Here is a table of points, one per row:
array([0.62, 0.05, -1.45, 0.33, -1.08, 0.60, -0.71, -0.59, 0.02, 0.87, -1.69, 0.10, -0.46,
       -0.12, -0.20, -1.42, 0.42, -0.91, 0.37, 0.97, -1.44, 1.84, 0.68, 2.09])
array([-2.12, -1.07, 1.37, -0.21, -1.34, -0.96, -1.16, 0.39, 0.24, 1.83, -0.67, 1.66, -0.91,
       -0.53, 0.49, 0.75, 0.51, 0.11, 1.16, -1.49, 1.00, -2.34, 0.82, -0.05])
array([0.10, 0.33, 1.17, 0.24, 0.77, 1.63, 0.12, 0.82, -0.12, 1.34, -0.94, -0.19, -1.93,
       0.33, 0.07, -1.74, -0.40, 0.70, -1.81, 0.87, -2.05, 0.73, 0.31, -0.22])
array([1.37, -0.95, 1.61, -0.41, -0.05, -0.50, -0.14, 0.71, 1.07, -1.76, -0.44, -0.77, 0.69,
       1.26, 0.37, 0.08, -0.27, -0.15, 2.08, 0.13, -0.21, -1.16, -0.89, 0.48])
array([-0.18, 0.46, -0.28, -0.54, -1.64, 1.09, 0.50, 0.93, 1.53, -1.53, -0.50, -0.30, 0.03,
       0.62, -1.10, 1.55, 1.21, -0.18, 2.55, -0.29, -0.20, -1.19, -0.25, -0.59])
array([0.66, 0.48, -0.16, 2.02, 0.59, 1.58, -0.46, -3.03, -0.43, -1.54, -0.12, 0.45, 0.13,
       -0.96, 0.45, -0.12, 0.60, 0.84, -0.48, -0.88, 0.36, -0.42, -0.84, -0.27])
array([-1.17, -0.40, 1.51, 0.60, 1.60, 0.10, 0.46, 0.01, -1.13, -0.94, -0.49, -0.02, 2.99,
       0.16, -1.20, 0.37, 0.44, 0.54, -0.44, 0.83, 0.32, -0.14, -0.48, -0.45])
array([0.74, -0.98, -0.12, -0.76, 0.33, 0.41, -0.15, -0.58, 0.27, -1.34, 0.45, 1.09, 0.45,
       0.84, -0.53, -2.07, 1.28, -0.71, 1.71, 0.69, 0.85, -0.86, -0.71, -0.44])
array([0.49, -0.73, -1.48, 0.95, 0.32, -1.61, 1.94, 0.04, 0.53, -1.39, -0.28, 1.62, 0.05,
       0.93, -0.51, -0.42, -0.04, 1.87, 0.32, -1.66, -0.34, 0.99, -1.12, -0.21])
array([0.19, 0.39, -0.25, -0.38, -0.77, 0.57, 1.45, -2.14, -1.53, -0.24, 1.23, 0.03, 0.36,
       0.03, -0.26, 0.24, 0.78, 1.84, -0.86, 1.19, -0.41, -0.94, -0.96, -0.16])
array([0.31, 1.03, 2.35, -0.16, 0.65, -0.81, 1.26, -1.07, -0.42, -0.83, 1.19, 0.48, -0.93,
       -1.17, -0.99, -0.88, -1.75, -1.19, 2.30, 0.43, 1.19, 0.14, 0.06, -0.16])
array([1.13, 0.09, -1.43, -1.81, -0.13, 0.87, 1.33, 0.17, 0.52, -1.40, 0.27, 0.58, 2.56,
       -0.53, 0.77, -0.94, -0.08, -0.36, 1.09, -2.51, -0.18, -0.22, 0.35, -0.45])
array([0.09, 0.65, -1.87, -0.03, 1.04, -0.44, -2.04, 0.56, 0.55, 0.78, -0.90, -0.58, -0.60,
       1.71, 1.07, -1.36, -0.54, -0.12, 0.05, -0.40, -1.52, -0.49, 0.65, 0.73])
array([-0.05, 0.26, -0.81, 0.19, -0.91, 0.01, -1.58, 1.64, 1.57, 1.07, 0.67, -0.88, 0.72,
       0.11, -0.34, -1.77, -1.46, -0.59, 1.32, -0.26, -1.41, 0.30, 0.93, 0.86])
array([0.48, 0.70, 1.69, -0.90, 0.63, -0.20, 1.31, 0.02, -1.75, -0.73, 0.80, -0.85, -0.31,
       -0.61, -0.75, 0.06, 0.83, 0.58, -1.22, 0.61, 0.97, 0.47, -0.19, -0.59])
array([-0.88, 0.32, -0.80, -0.20, 0.08, 0.93, 1.30, -0.76, 2.28, -1.47, -0.53, 0.56, -0.13,
       0.42, -0.31, -1.07, 0.20, 0.28, -1.88, -0.56, 1.41, -1.20, -0.16, 1.25])
array([1.92, 1.10, 0.82, 0.21, 0.05, -0.36, 0.46, 1.36, -0.46, -0.28, 0.05, 0.48, -0.70,
       1.10, -1.23, 2.58, -1.00, -2.19, 0.93, -0.58, 0.55, -0.74, -0.06, -1.18])
array([-1.93, -0.33, 0.91, -0.12, 0.45, -0.21, 0.35, -0.30, -1.09, 1.77, 1.94, 0.53, -0.37,
       -1.63, -0.52, 2.64, 0.24, -0.01, -0.70, -0.53, -0.35, -0.49, -0.23, -0.31])
array([-0.13, -0.51, 0.24, 0.03, -0.34, 0.94, -0.20, 1.39, -0.03, 0.57, 0.05, -0.49, -1.35,
       0.76, 1.59, 1.09, -1.73, -0.11, -1.62, 2.03, -0.83, 0.75, 0.87, -0.68])
array([-0.62, -0.23, 0.57, -1.32, 1.14, 1.22, -0.05, -1.47, -0.13, 1.91, -0.21, -1.17, -0.24,
       0.23, 0.24, 0.29, -1.02, -0.53, -0.74, 1.77, -0.50, 2.55, 0.03, -0.48])
array([-1.17, -0.71, -2.03, 0.79, 0.45, -0.02, -0.60, 1.58, -1.22, 1.08, -0.92, 0.32, -1.05,
       -2.52, 0.04, 0.87, 0.70, 0.57, 0.78, -1.62, 1.82, -0.69, -0.27, 1.06])
array([-1.28, -1.42, -0.29, -0.79, -0.07, -0.53, -1.52, -0.33, -1.27, 0.75, 0.02, 0.69, -0.97,
       -1.56, 0.59, 1.66, 0.70, 1.22, 0.46, -1.74, 0.32, -0.71, 0.48, 2.01])
array([0.38, -0.49, 0.69, 0.72, -1.22, -0.19, 1.44, -0.57, -1.51, 0.06, 1.61, -0.80, 0.96,
       1.32, -0.09, 1.42, -0.84, -0.65, -1.09, 0.06, 1.61, 0.27, 0.87, -1.37])
array([-0.84, 0.37, -0.89, 1.60, -0.16, -1.23, -0.55, 1.08, 0.89, 0.32, -0.18, -0.67, -0.44,
       -0.28, 0.95, -2.13, 0.48, -1.67, 1.09, 0.94, -1.71, 0.03, 1.05, 0.75])
array([1.05, 0.13, -2.03, 0.57, 0.46, -0.73, 0.16, -1.01, 1.03, -0.84, -0.40, -0.80, 1.05,
       -0.94, -0.93, 0.56, 0.56, 2.07, -1.82, 1.50, 0.98, -0.41, 0.18, -0.53])
array([-0.65, 1.47, 0.88, -1.40, 0.15, -0.30, -0.88, 0.45, -0.92, -0.65, 1.76, 0.16, -0.08,
       0.38, 0.20, 1.80, 0.37, 0.32, -1.62, 0.52, 0.67, 1.19, -1.22, -1.57])
array([1.02, -0.42, -0.82, 0.32, -0.80, -0.68, -1.56, 0.44, 0.55, 0.78, -1.37, -0.68, -0.36,
       0.60, 0.08, -2.49, 0.62, 0.25, -0.14, -1.01, -0.36, 1.90, 0.77, 1.21])
array([0.46, 0.41, 0.92, 0.45, -0.23, -1.20, -0.48, 0.27, 0.96, 1.81, -0.41, -0.55, 0.84,
       0.07, 2.05, 0.45, -0.84, -1.82, -1.77, 0.98, -0.56, 0.84, -0.66, -0.70])
These points spread out most along one direction. For each point below, how far along it does it lie, from 0 to 99? The average is 50, and the first point in the table lies past the average. One standard deviation of the points above along it is 16.
array([0.62, 0.05, -1.45, 0.33, -1.08, 0.60, -0.71, -0.59, 0.02, 0.87, -1.69, 0.10, -0.46,
       -0.12, -0.20, -1.42, 0.42, -0.91, 0.37, 0.97, -1.44, 1.84, 0.68, 2.09]) ~ 77
array([-1.93, -0.33, 0.91, -0.12, 0.45, -0.21, 0.35, -0.30, -1.09, 1.77, 1.94, 0.53, -0.37,
       -1.63, -0.52, 2.64, 0.24, -0.01, -0.70, -0.53, -0.35, -0.49, -0.23, -0.31]) ~ 29
array([-2.12, -1.07, 1.37, -0.21, -1.34, -0.96, -1.16, 0.39, 0.24, 1.83, -0.67, 1.66, -0.91,
       -0.53, 0.49, 0.75, 0.51, 0.11, 1.16, -1.49, 1.00, -2.34, 0.82, -0.05]) ~ 50
array([0.31, 1.03, 2.35, -0.16, 0.65, -0.81, 1.26, -1.07, -0.42, -0.83, 1.19, 0.48, -0.93,
       -1.17, -0.99, -0.88, -1.75, -1.19, 2.30, 0.43, 1.19, 0.14, 0.06, -0.16]) ~ 37
array([-0.88, 0.32, -0.80, -0.20, 0.08, 0.93, 1.30, -0.76, 2.28, -1.47, -0.53, 0.56, -0.13,
       0.42, -0.31, -1.07, 0.20, 0.28, -1.88, -0.56, 1.41, -1.20, -0.16, 1.25]) ~ 50
array([1.05, 0.13, -2.03, 0.57, 0.46, -0.73, 0.16, -1.01, 1.03, -0.84, -0.40, -0.80, 1.05,
       -0.94, -0.93, 0.56, 0.56, 2.07, -1.82, 1.50, 0.98, -0.41, 0.18, -0.53]) ~ 42
array([-0.18, 0.46, -0.28, -0.54, -1.64, 1.09, 0.50, 0.93, 1.53, -1.53, -0.50, -0.30, 0.03,
       0.62, -1.10, 1.55, 1.21, -0.18, 2.55, -0.29, -0.20, -1.19, -0.25, -0.59]) ~ 47
array([-1.17, -0.71, -2.03, 0.79, 0.45, -0.02, -0.60, 1.58, -1.22, 1.08, -0.92, 0.32, -1.05,
       -2.52, 0.04, 0.87, 0.70, 0.57, 0.78, -1.62, 1.82, -0.69, -0.27, 1.06]) ~ 52
array([0.19, 0.39, -0.25, -0.38, -0.77, 0.57, 1.45, -2.14, -1.53, -0.24, 1.23, 0.03, 0.36,
       0.03, -0.26, 0.24, 0.78, 1.84, -0.86, 1.19, -0.41, -0.94, -0.96, -0.16]) ~ 31
array([0.74, -0.98, -0.12, -0.76, 0.33, 0.41, -0.15, -0.58, 0.27, -1.34, 0.45, 1.09, 0.45,
       0.84, -0.53, -2.07, 1.28, -0.71, 1.71, 0.69, 0.85, -0.86, -0.71, -0.44]) ~ 50
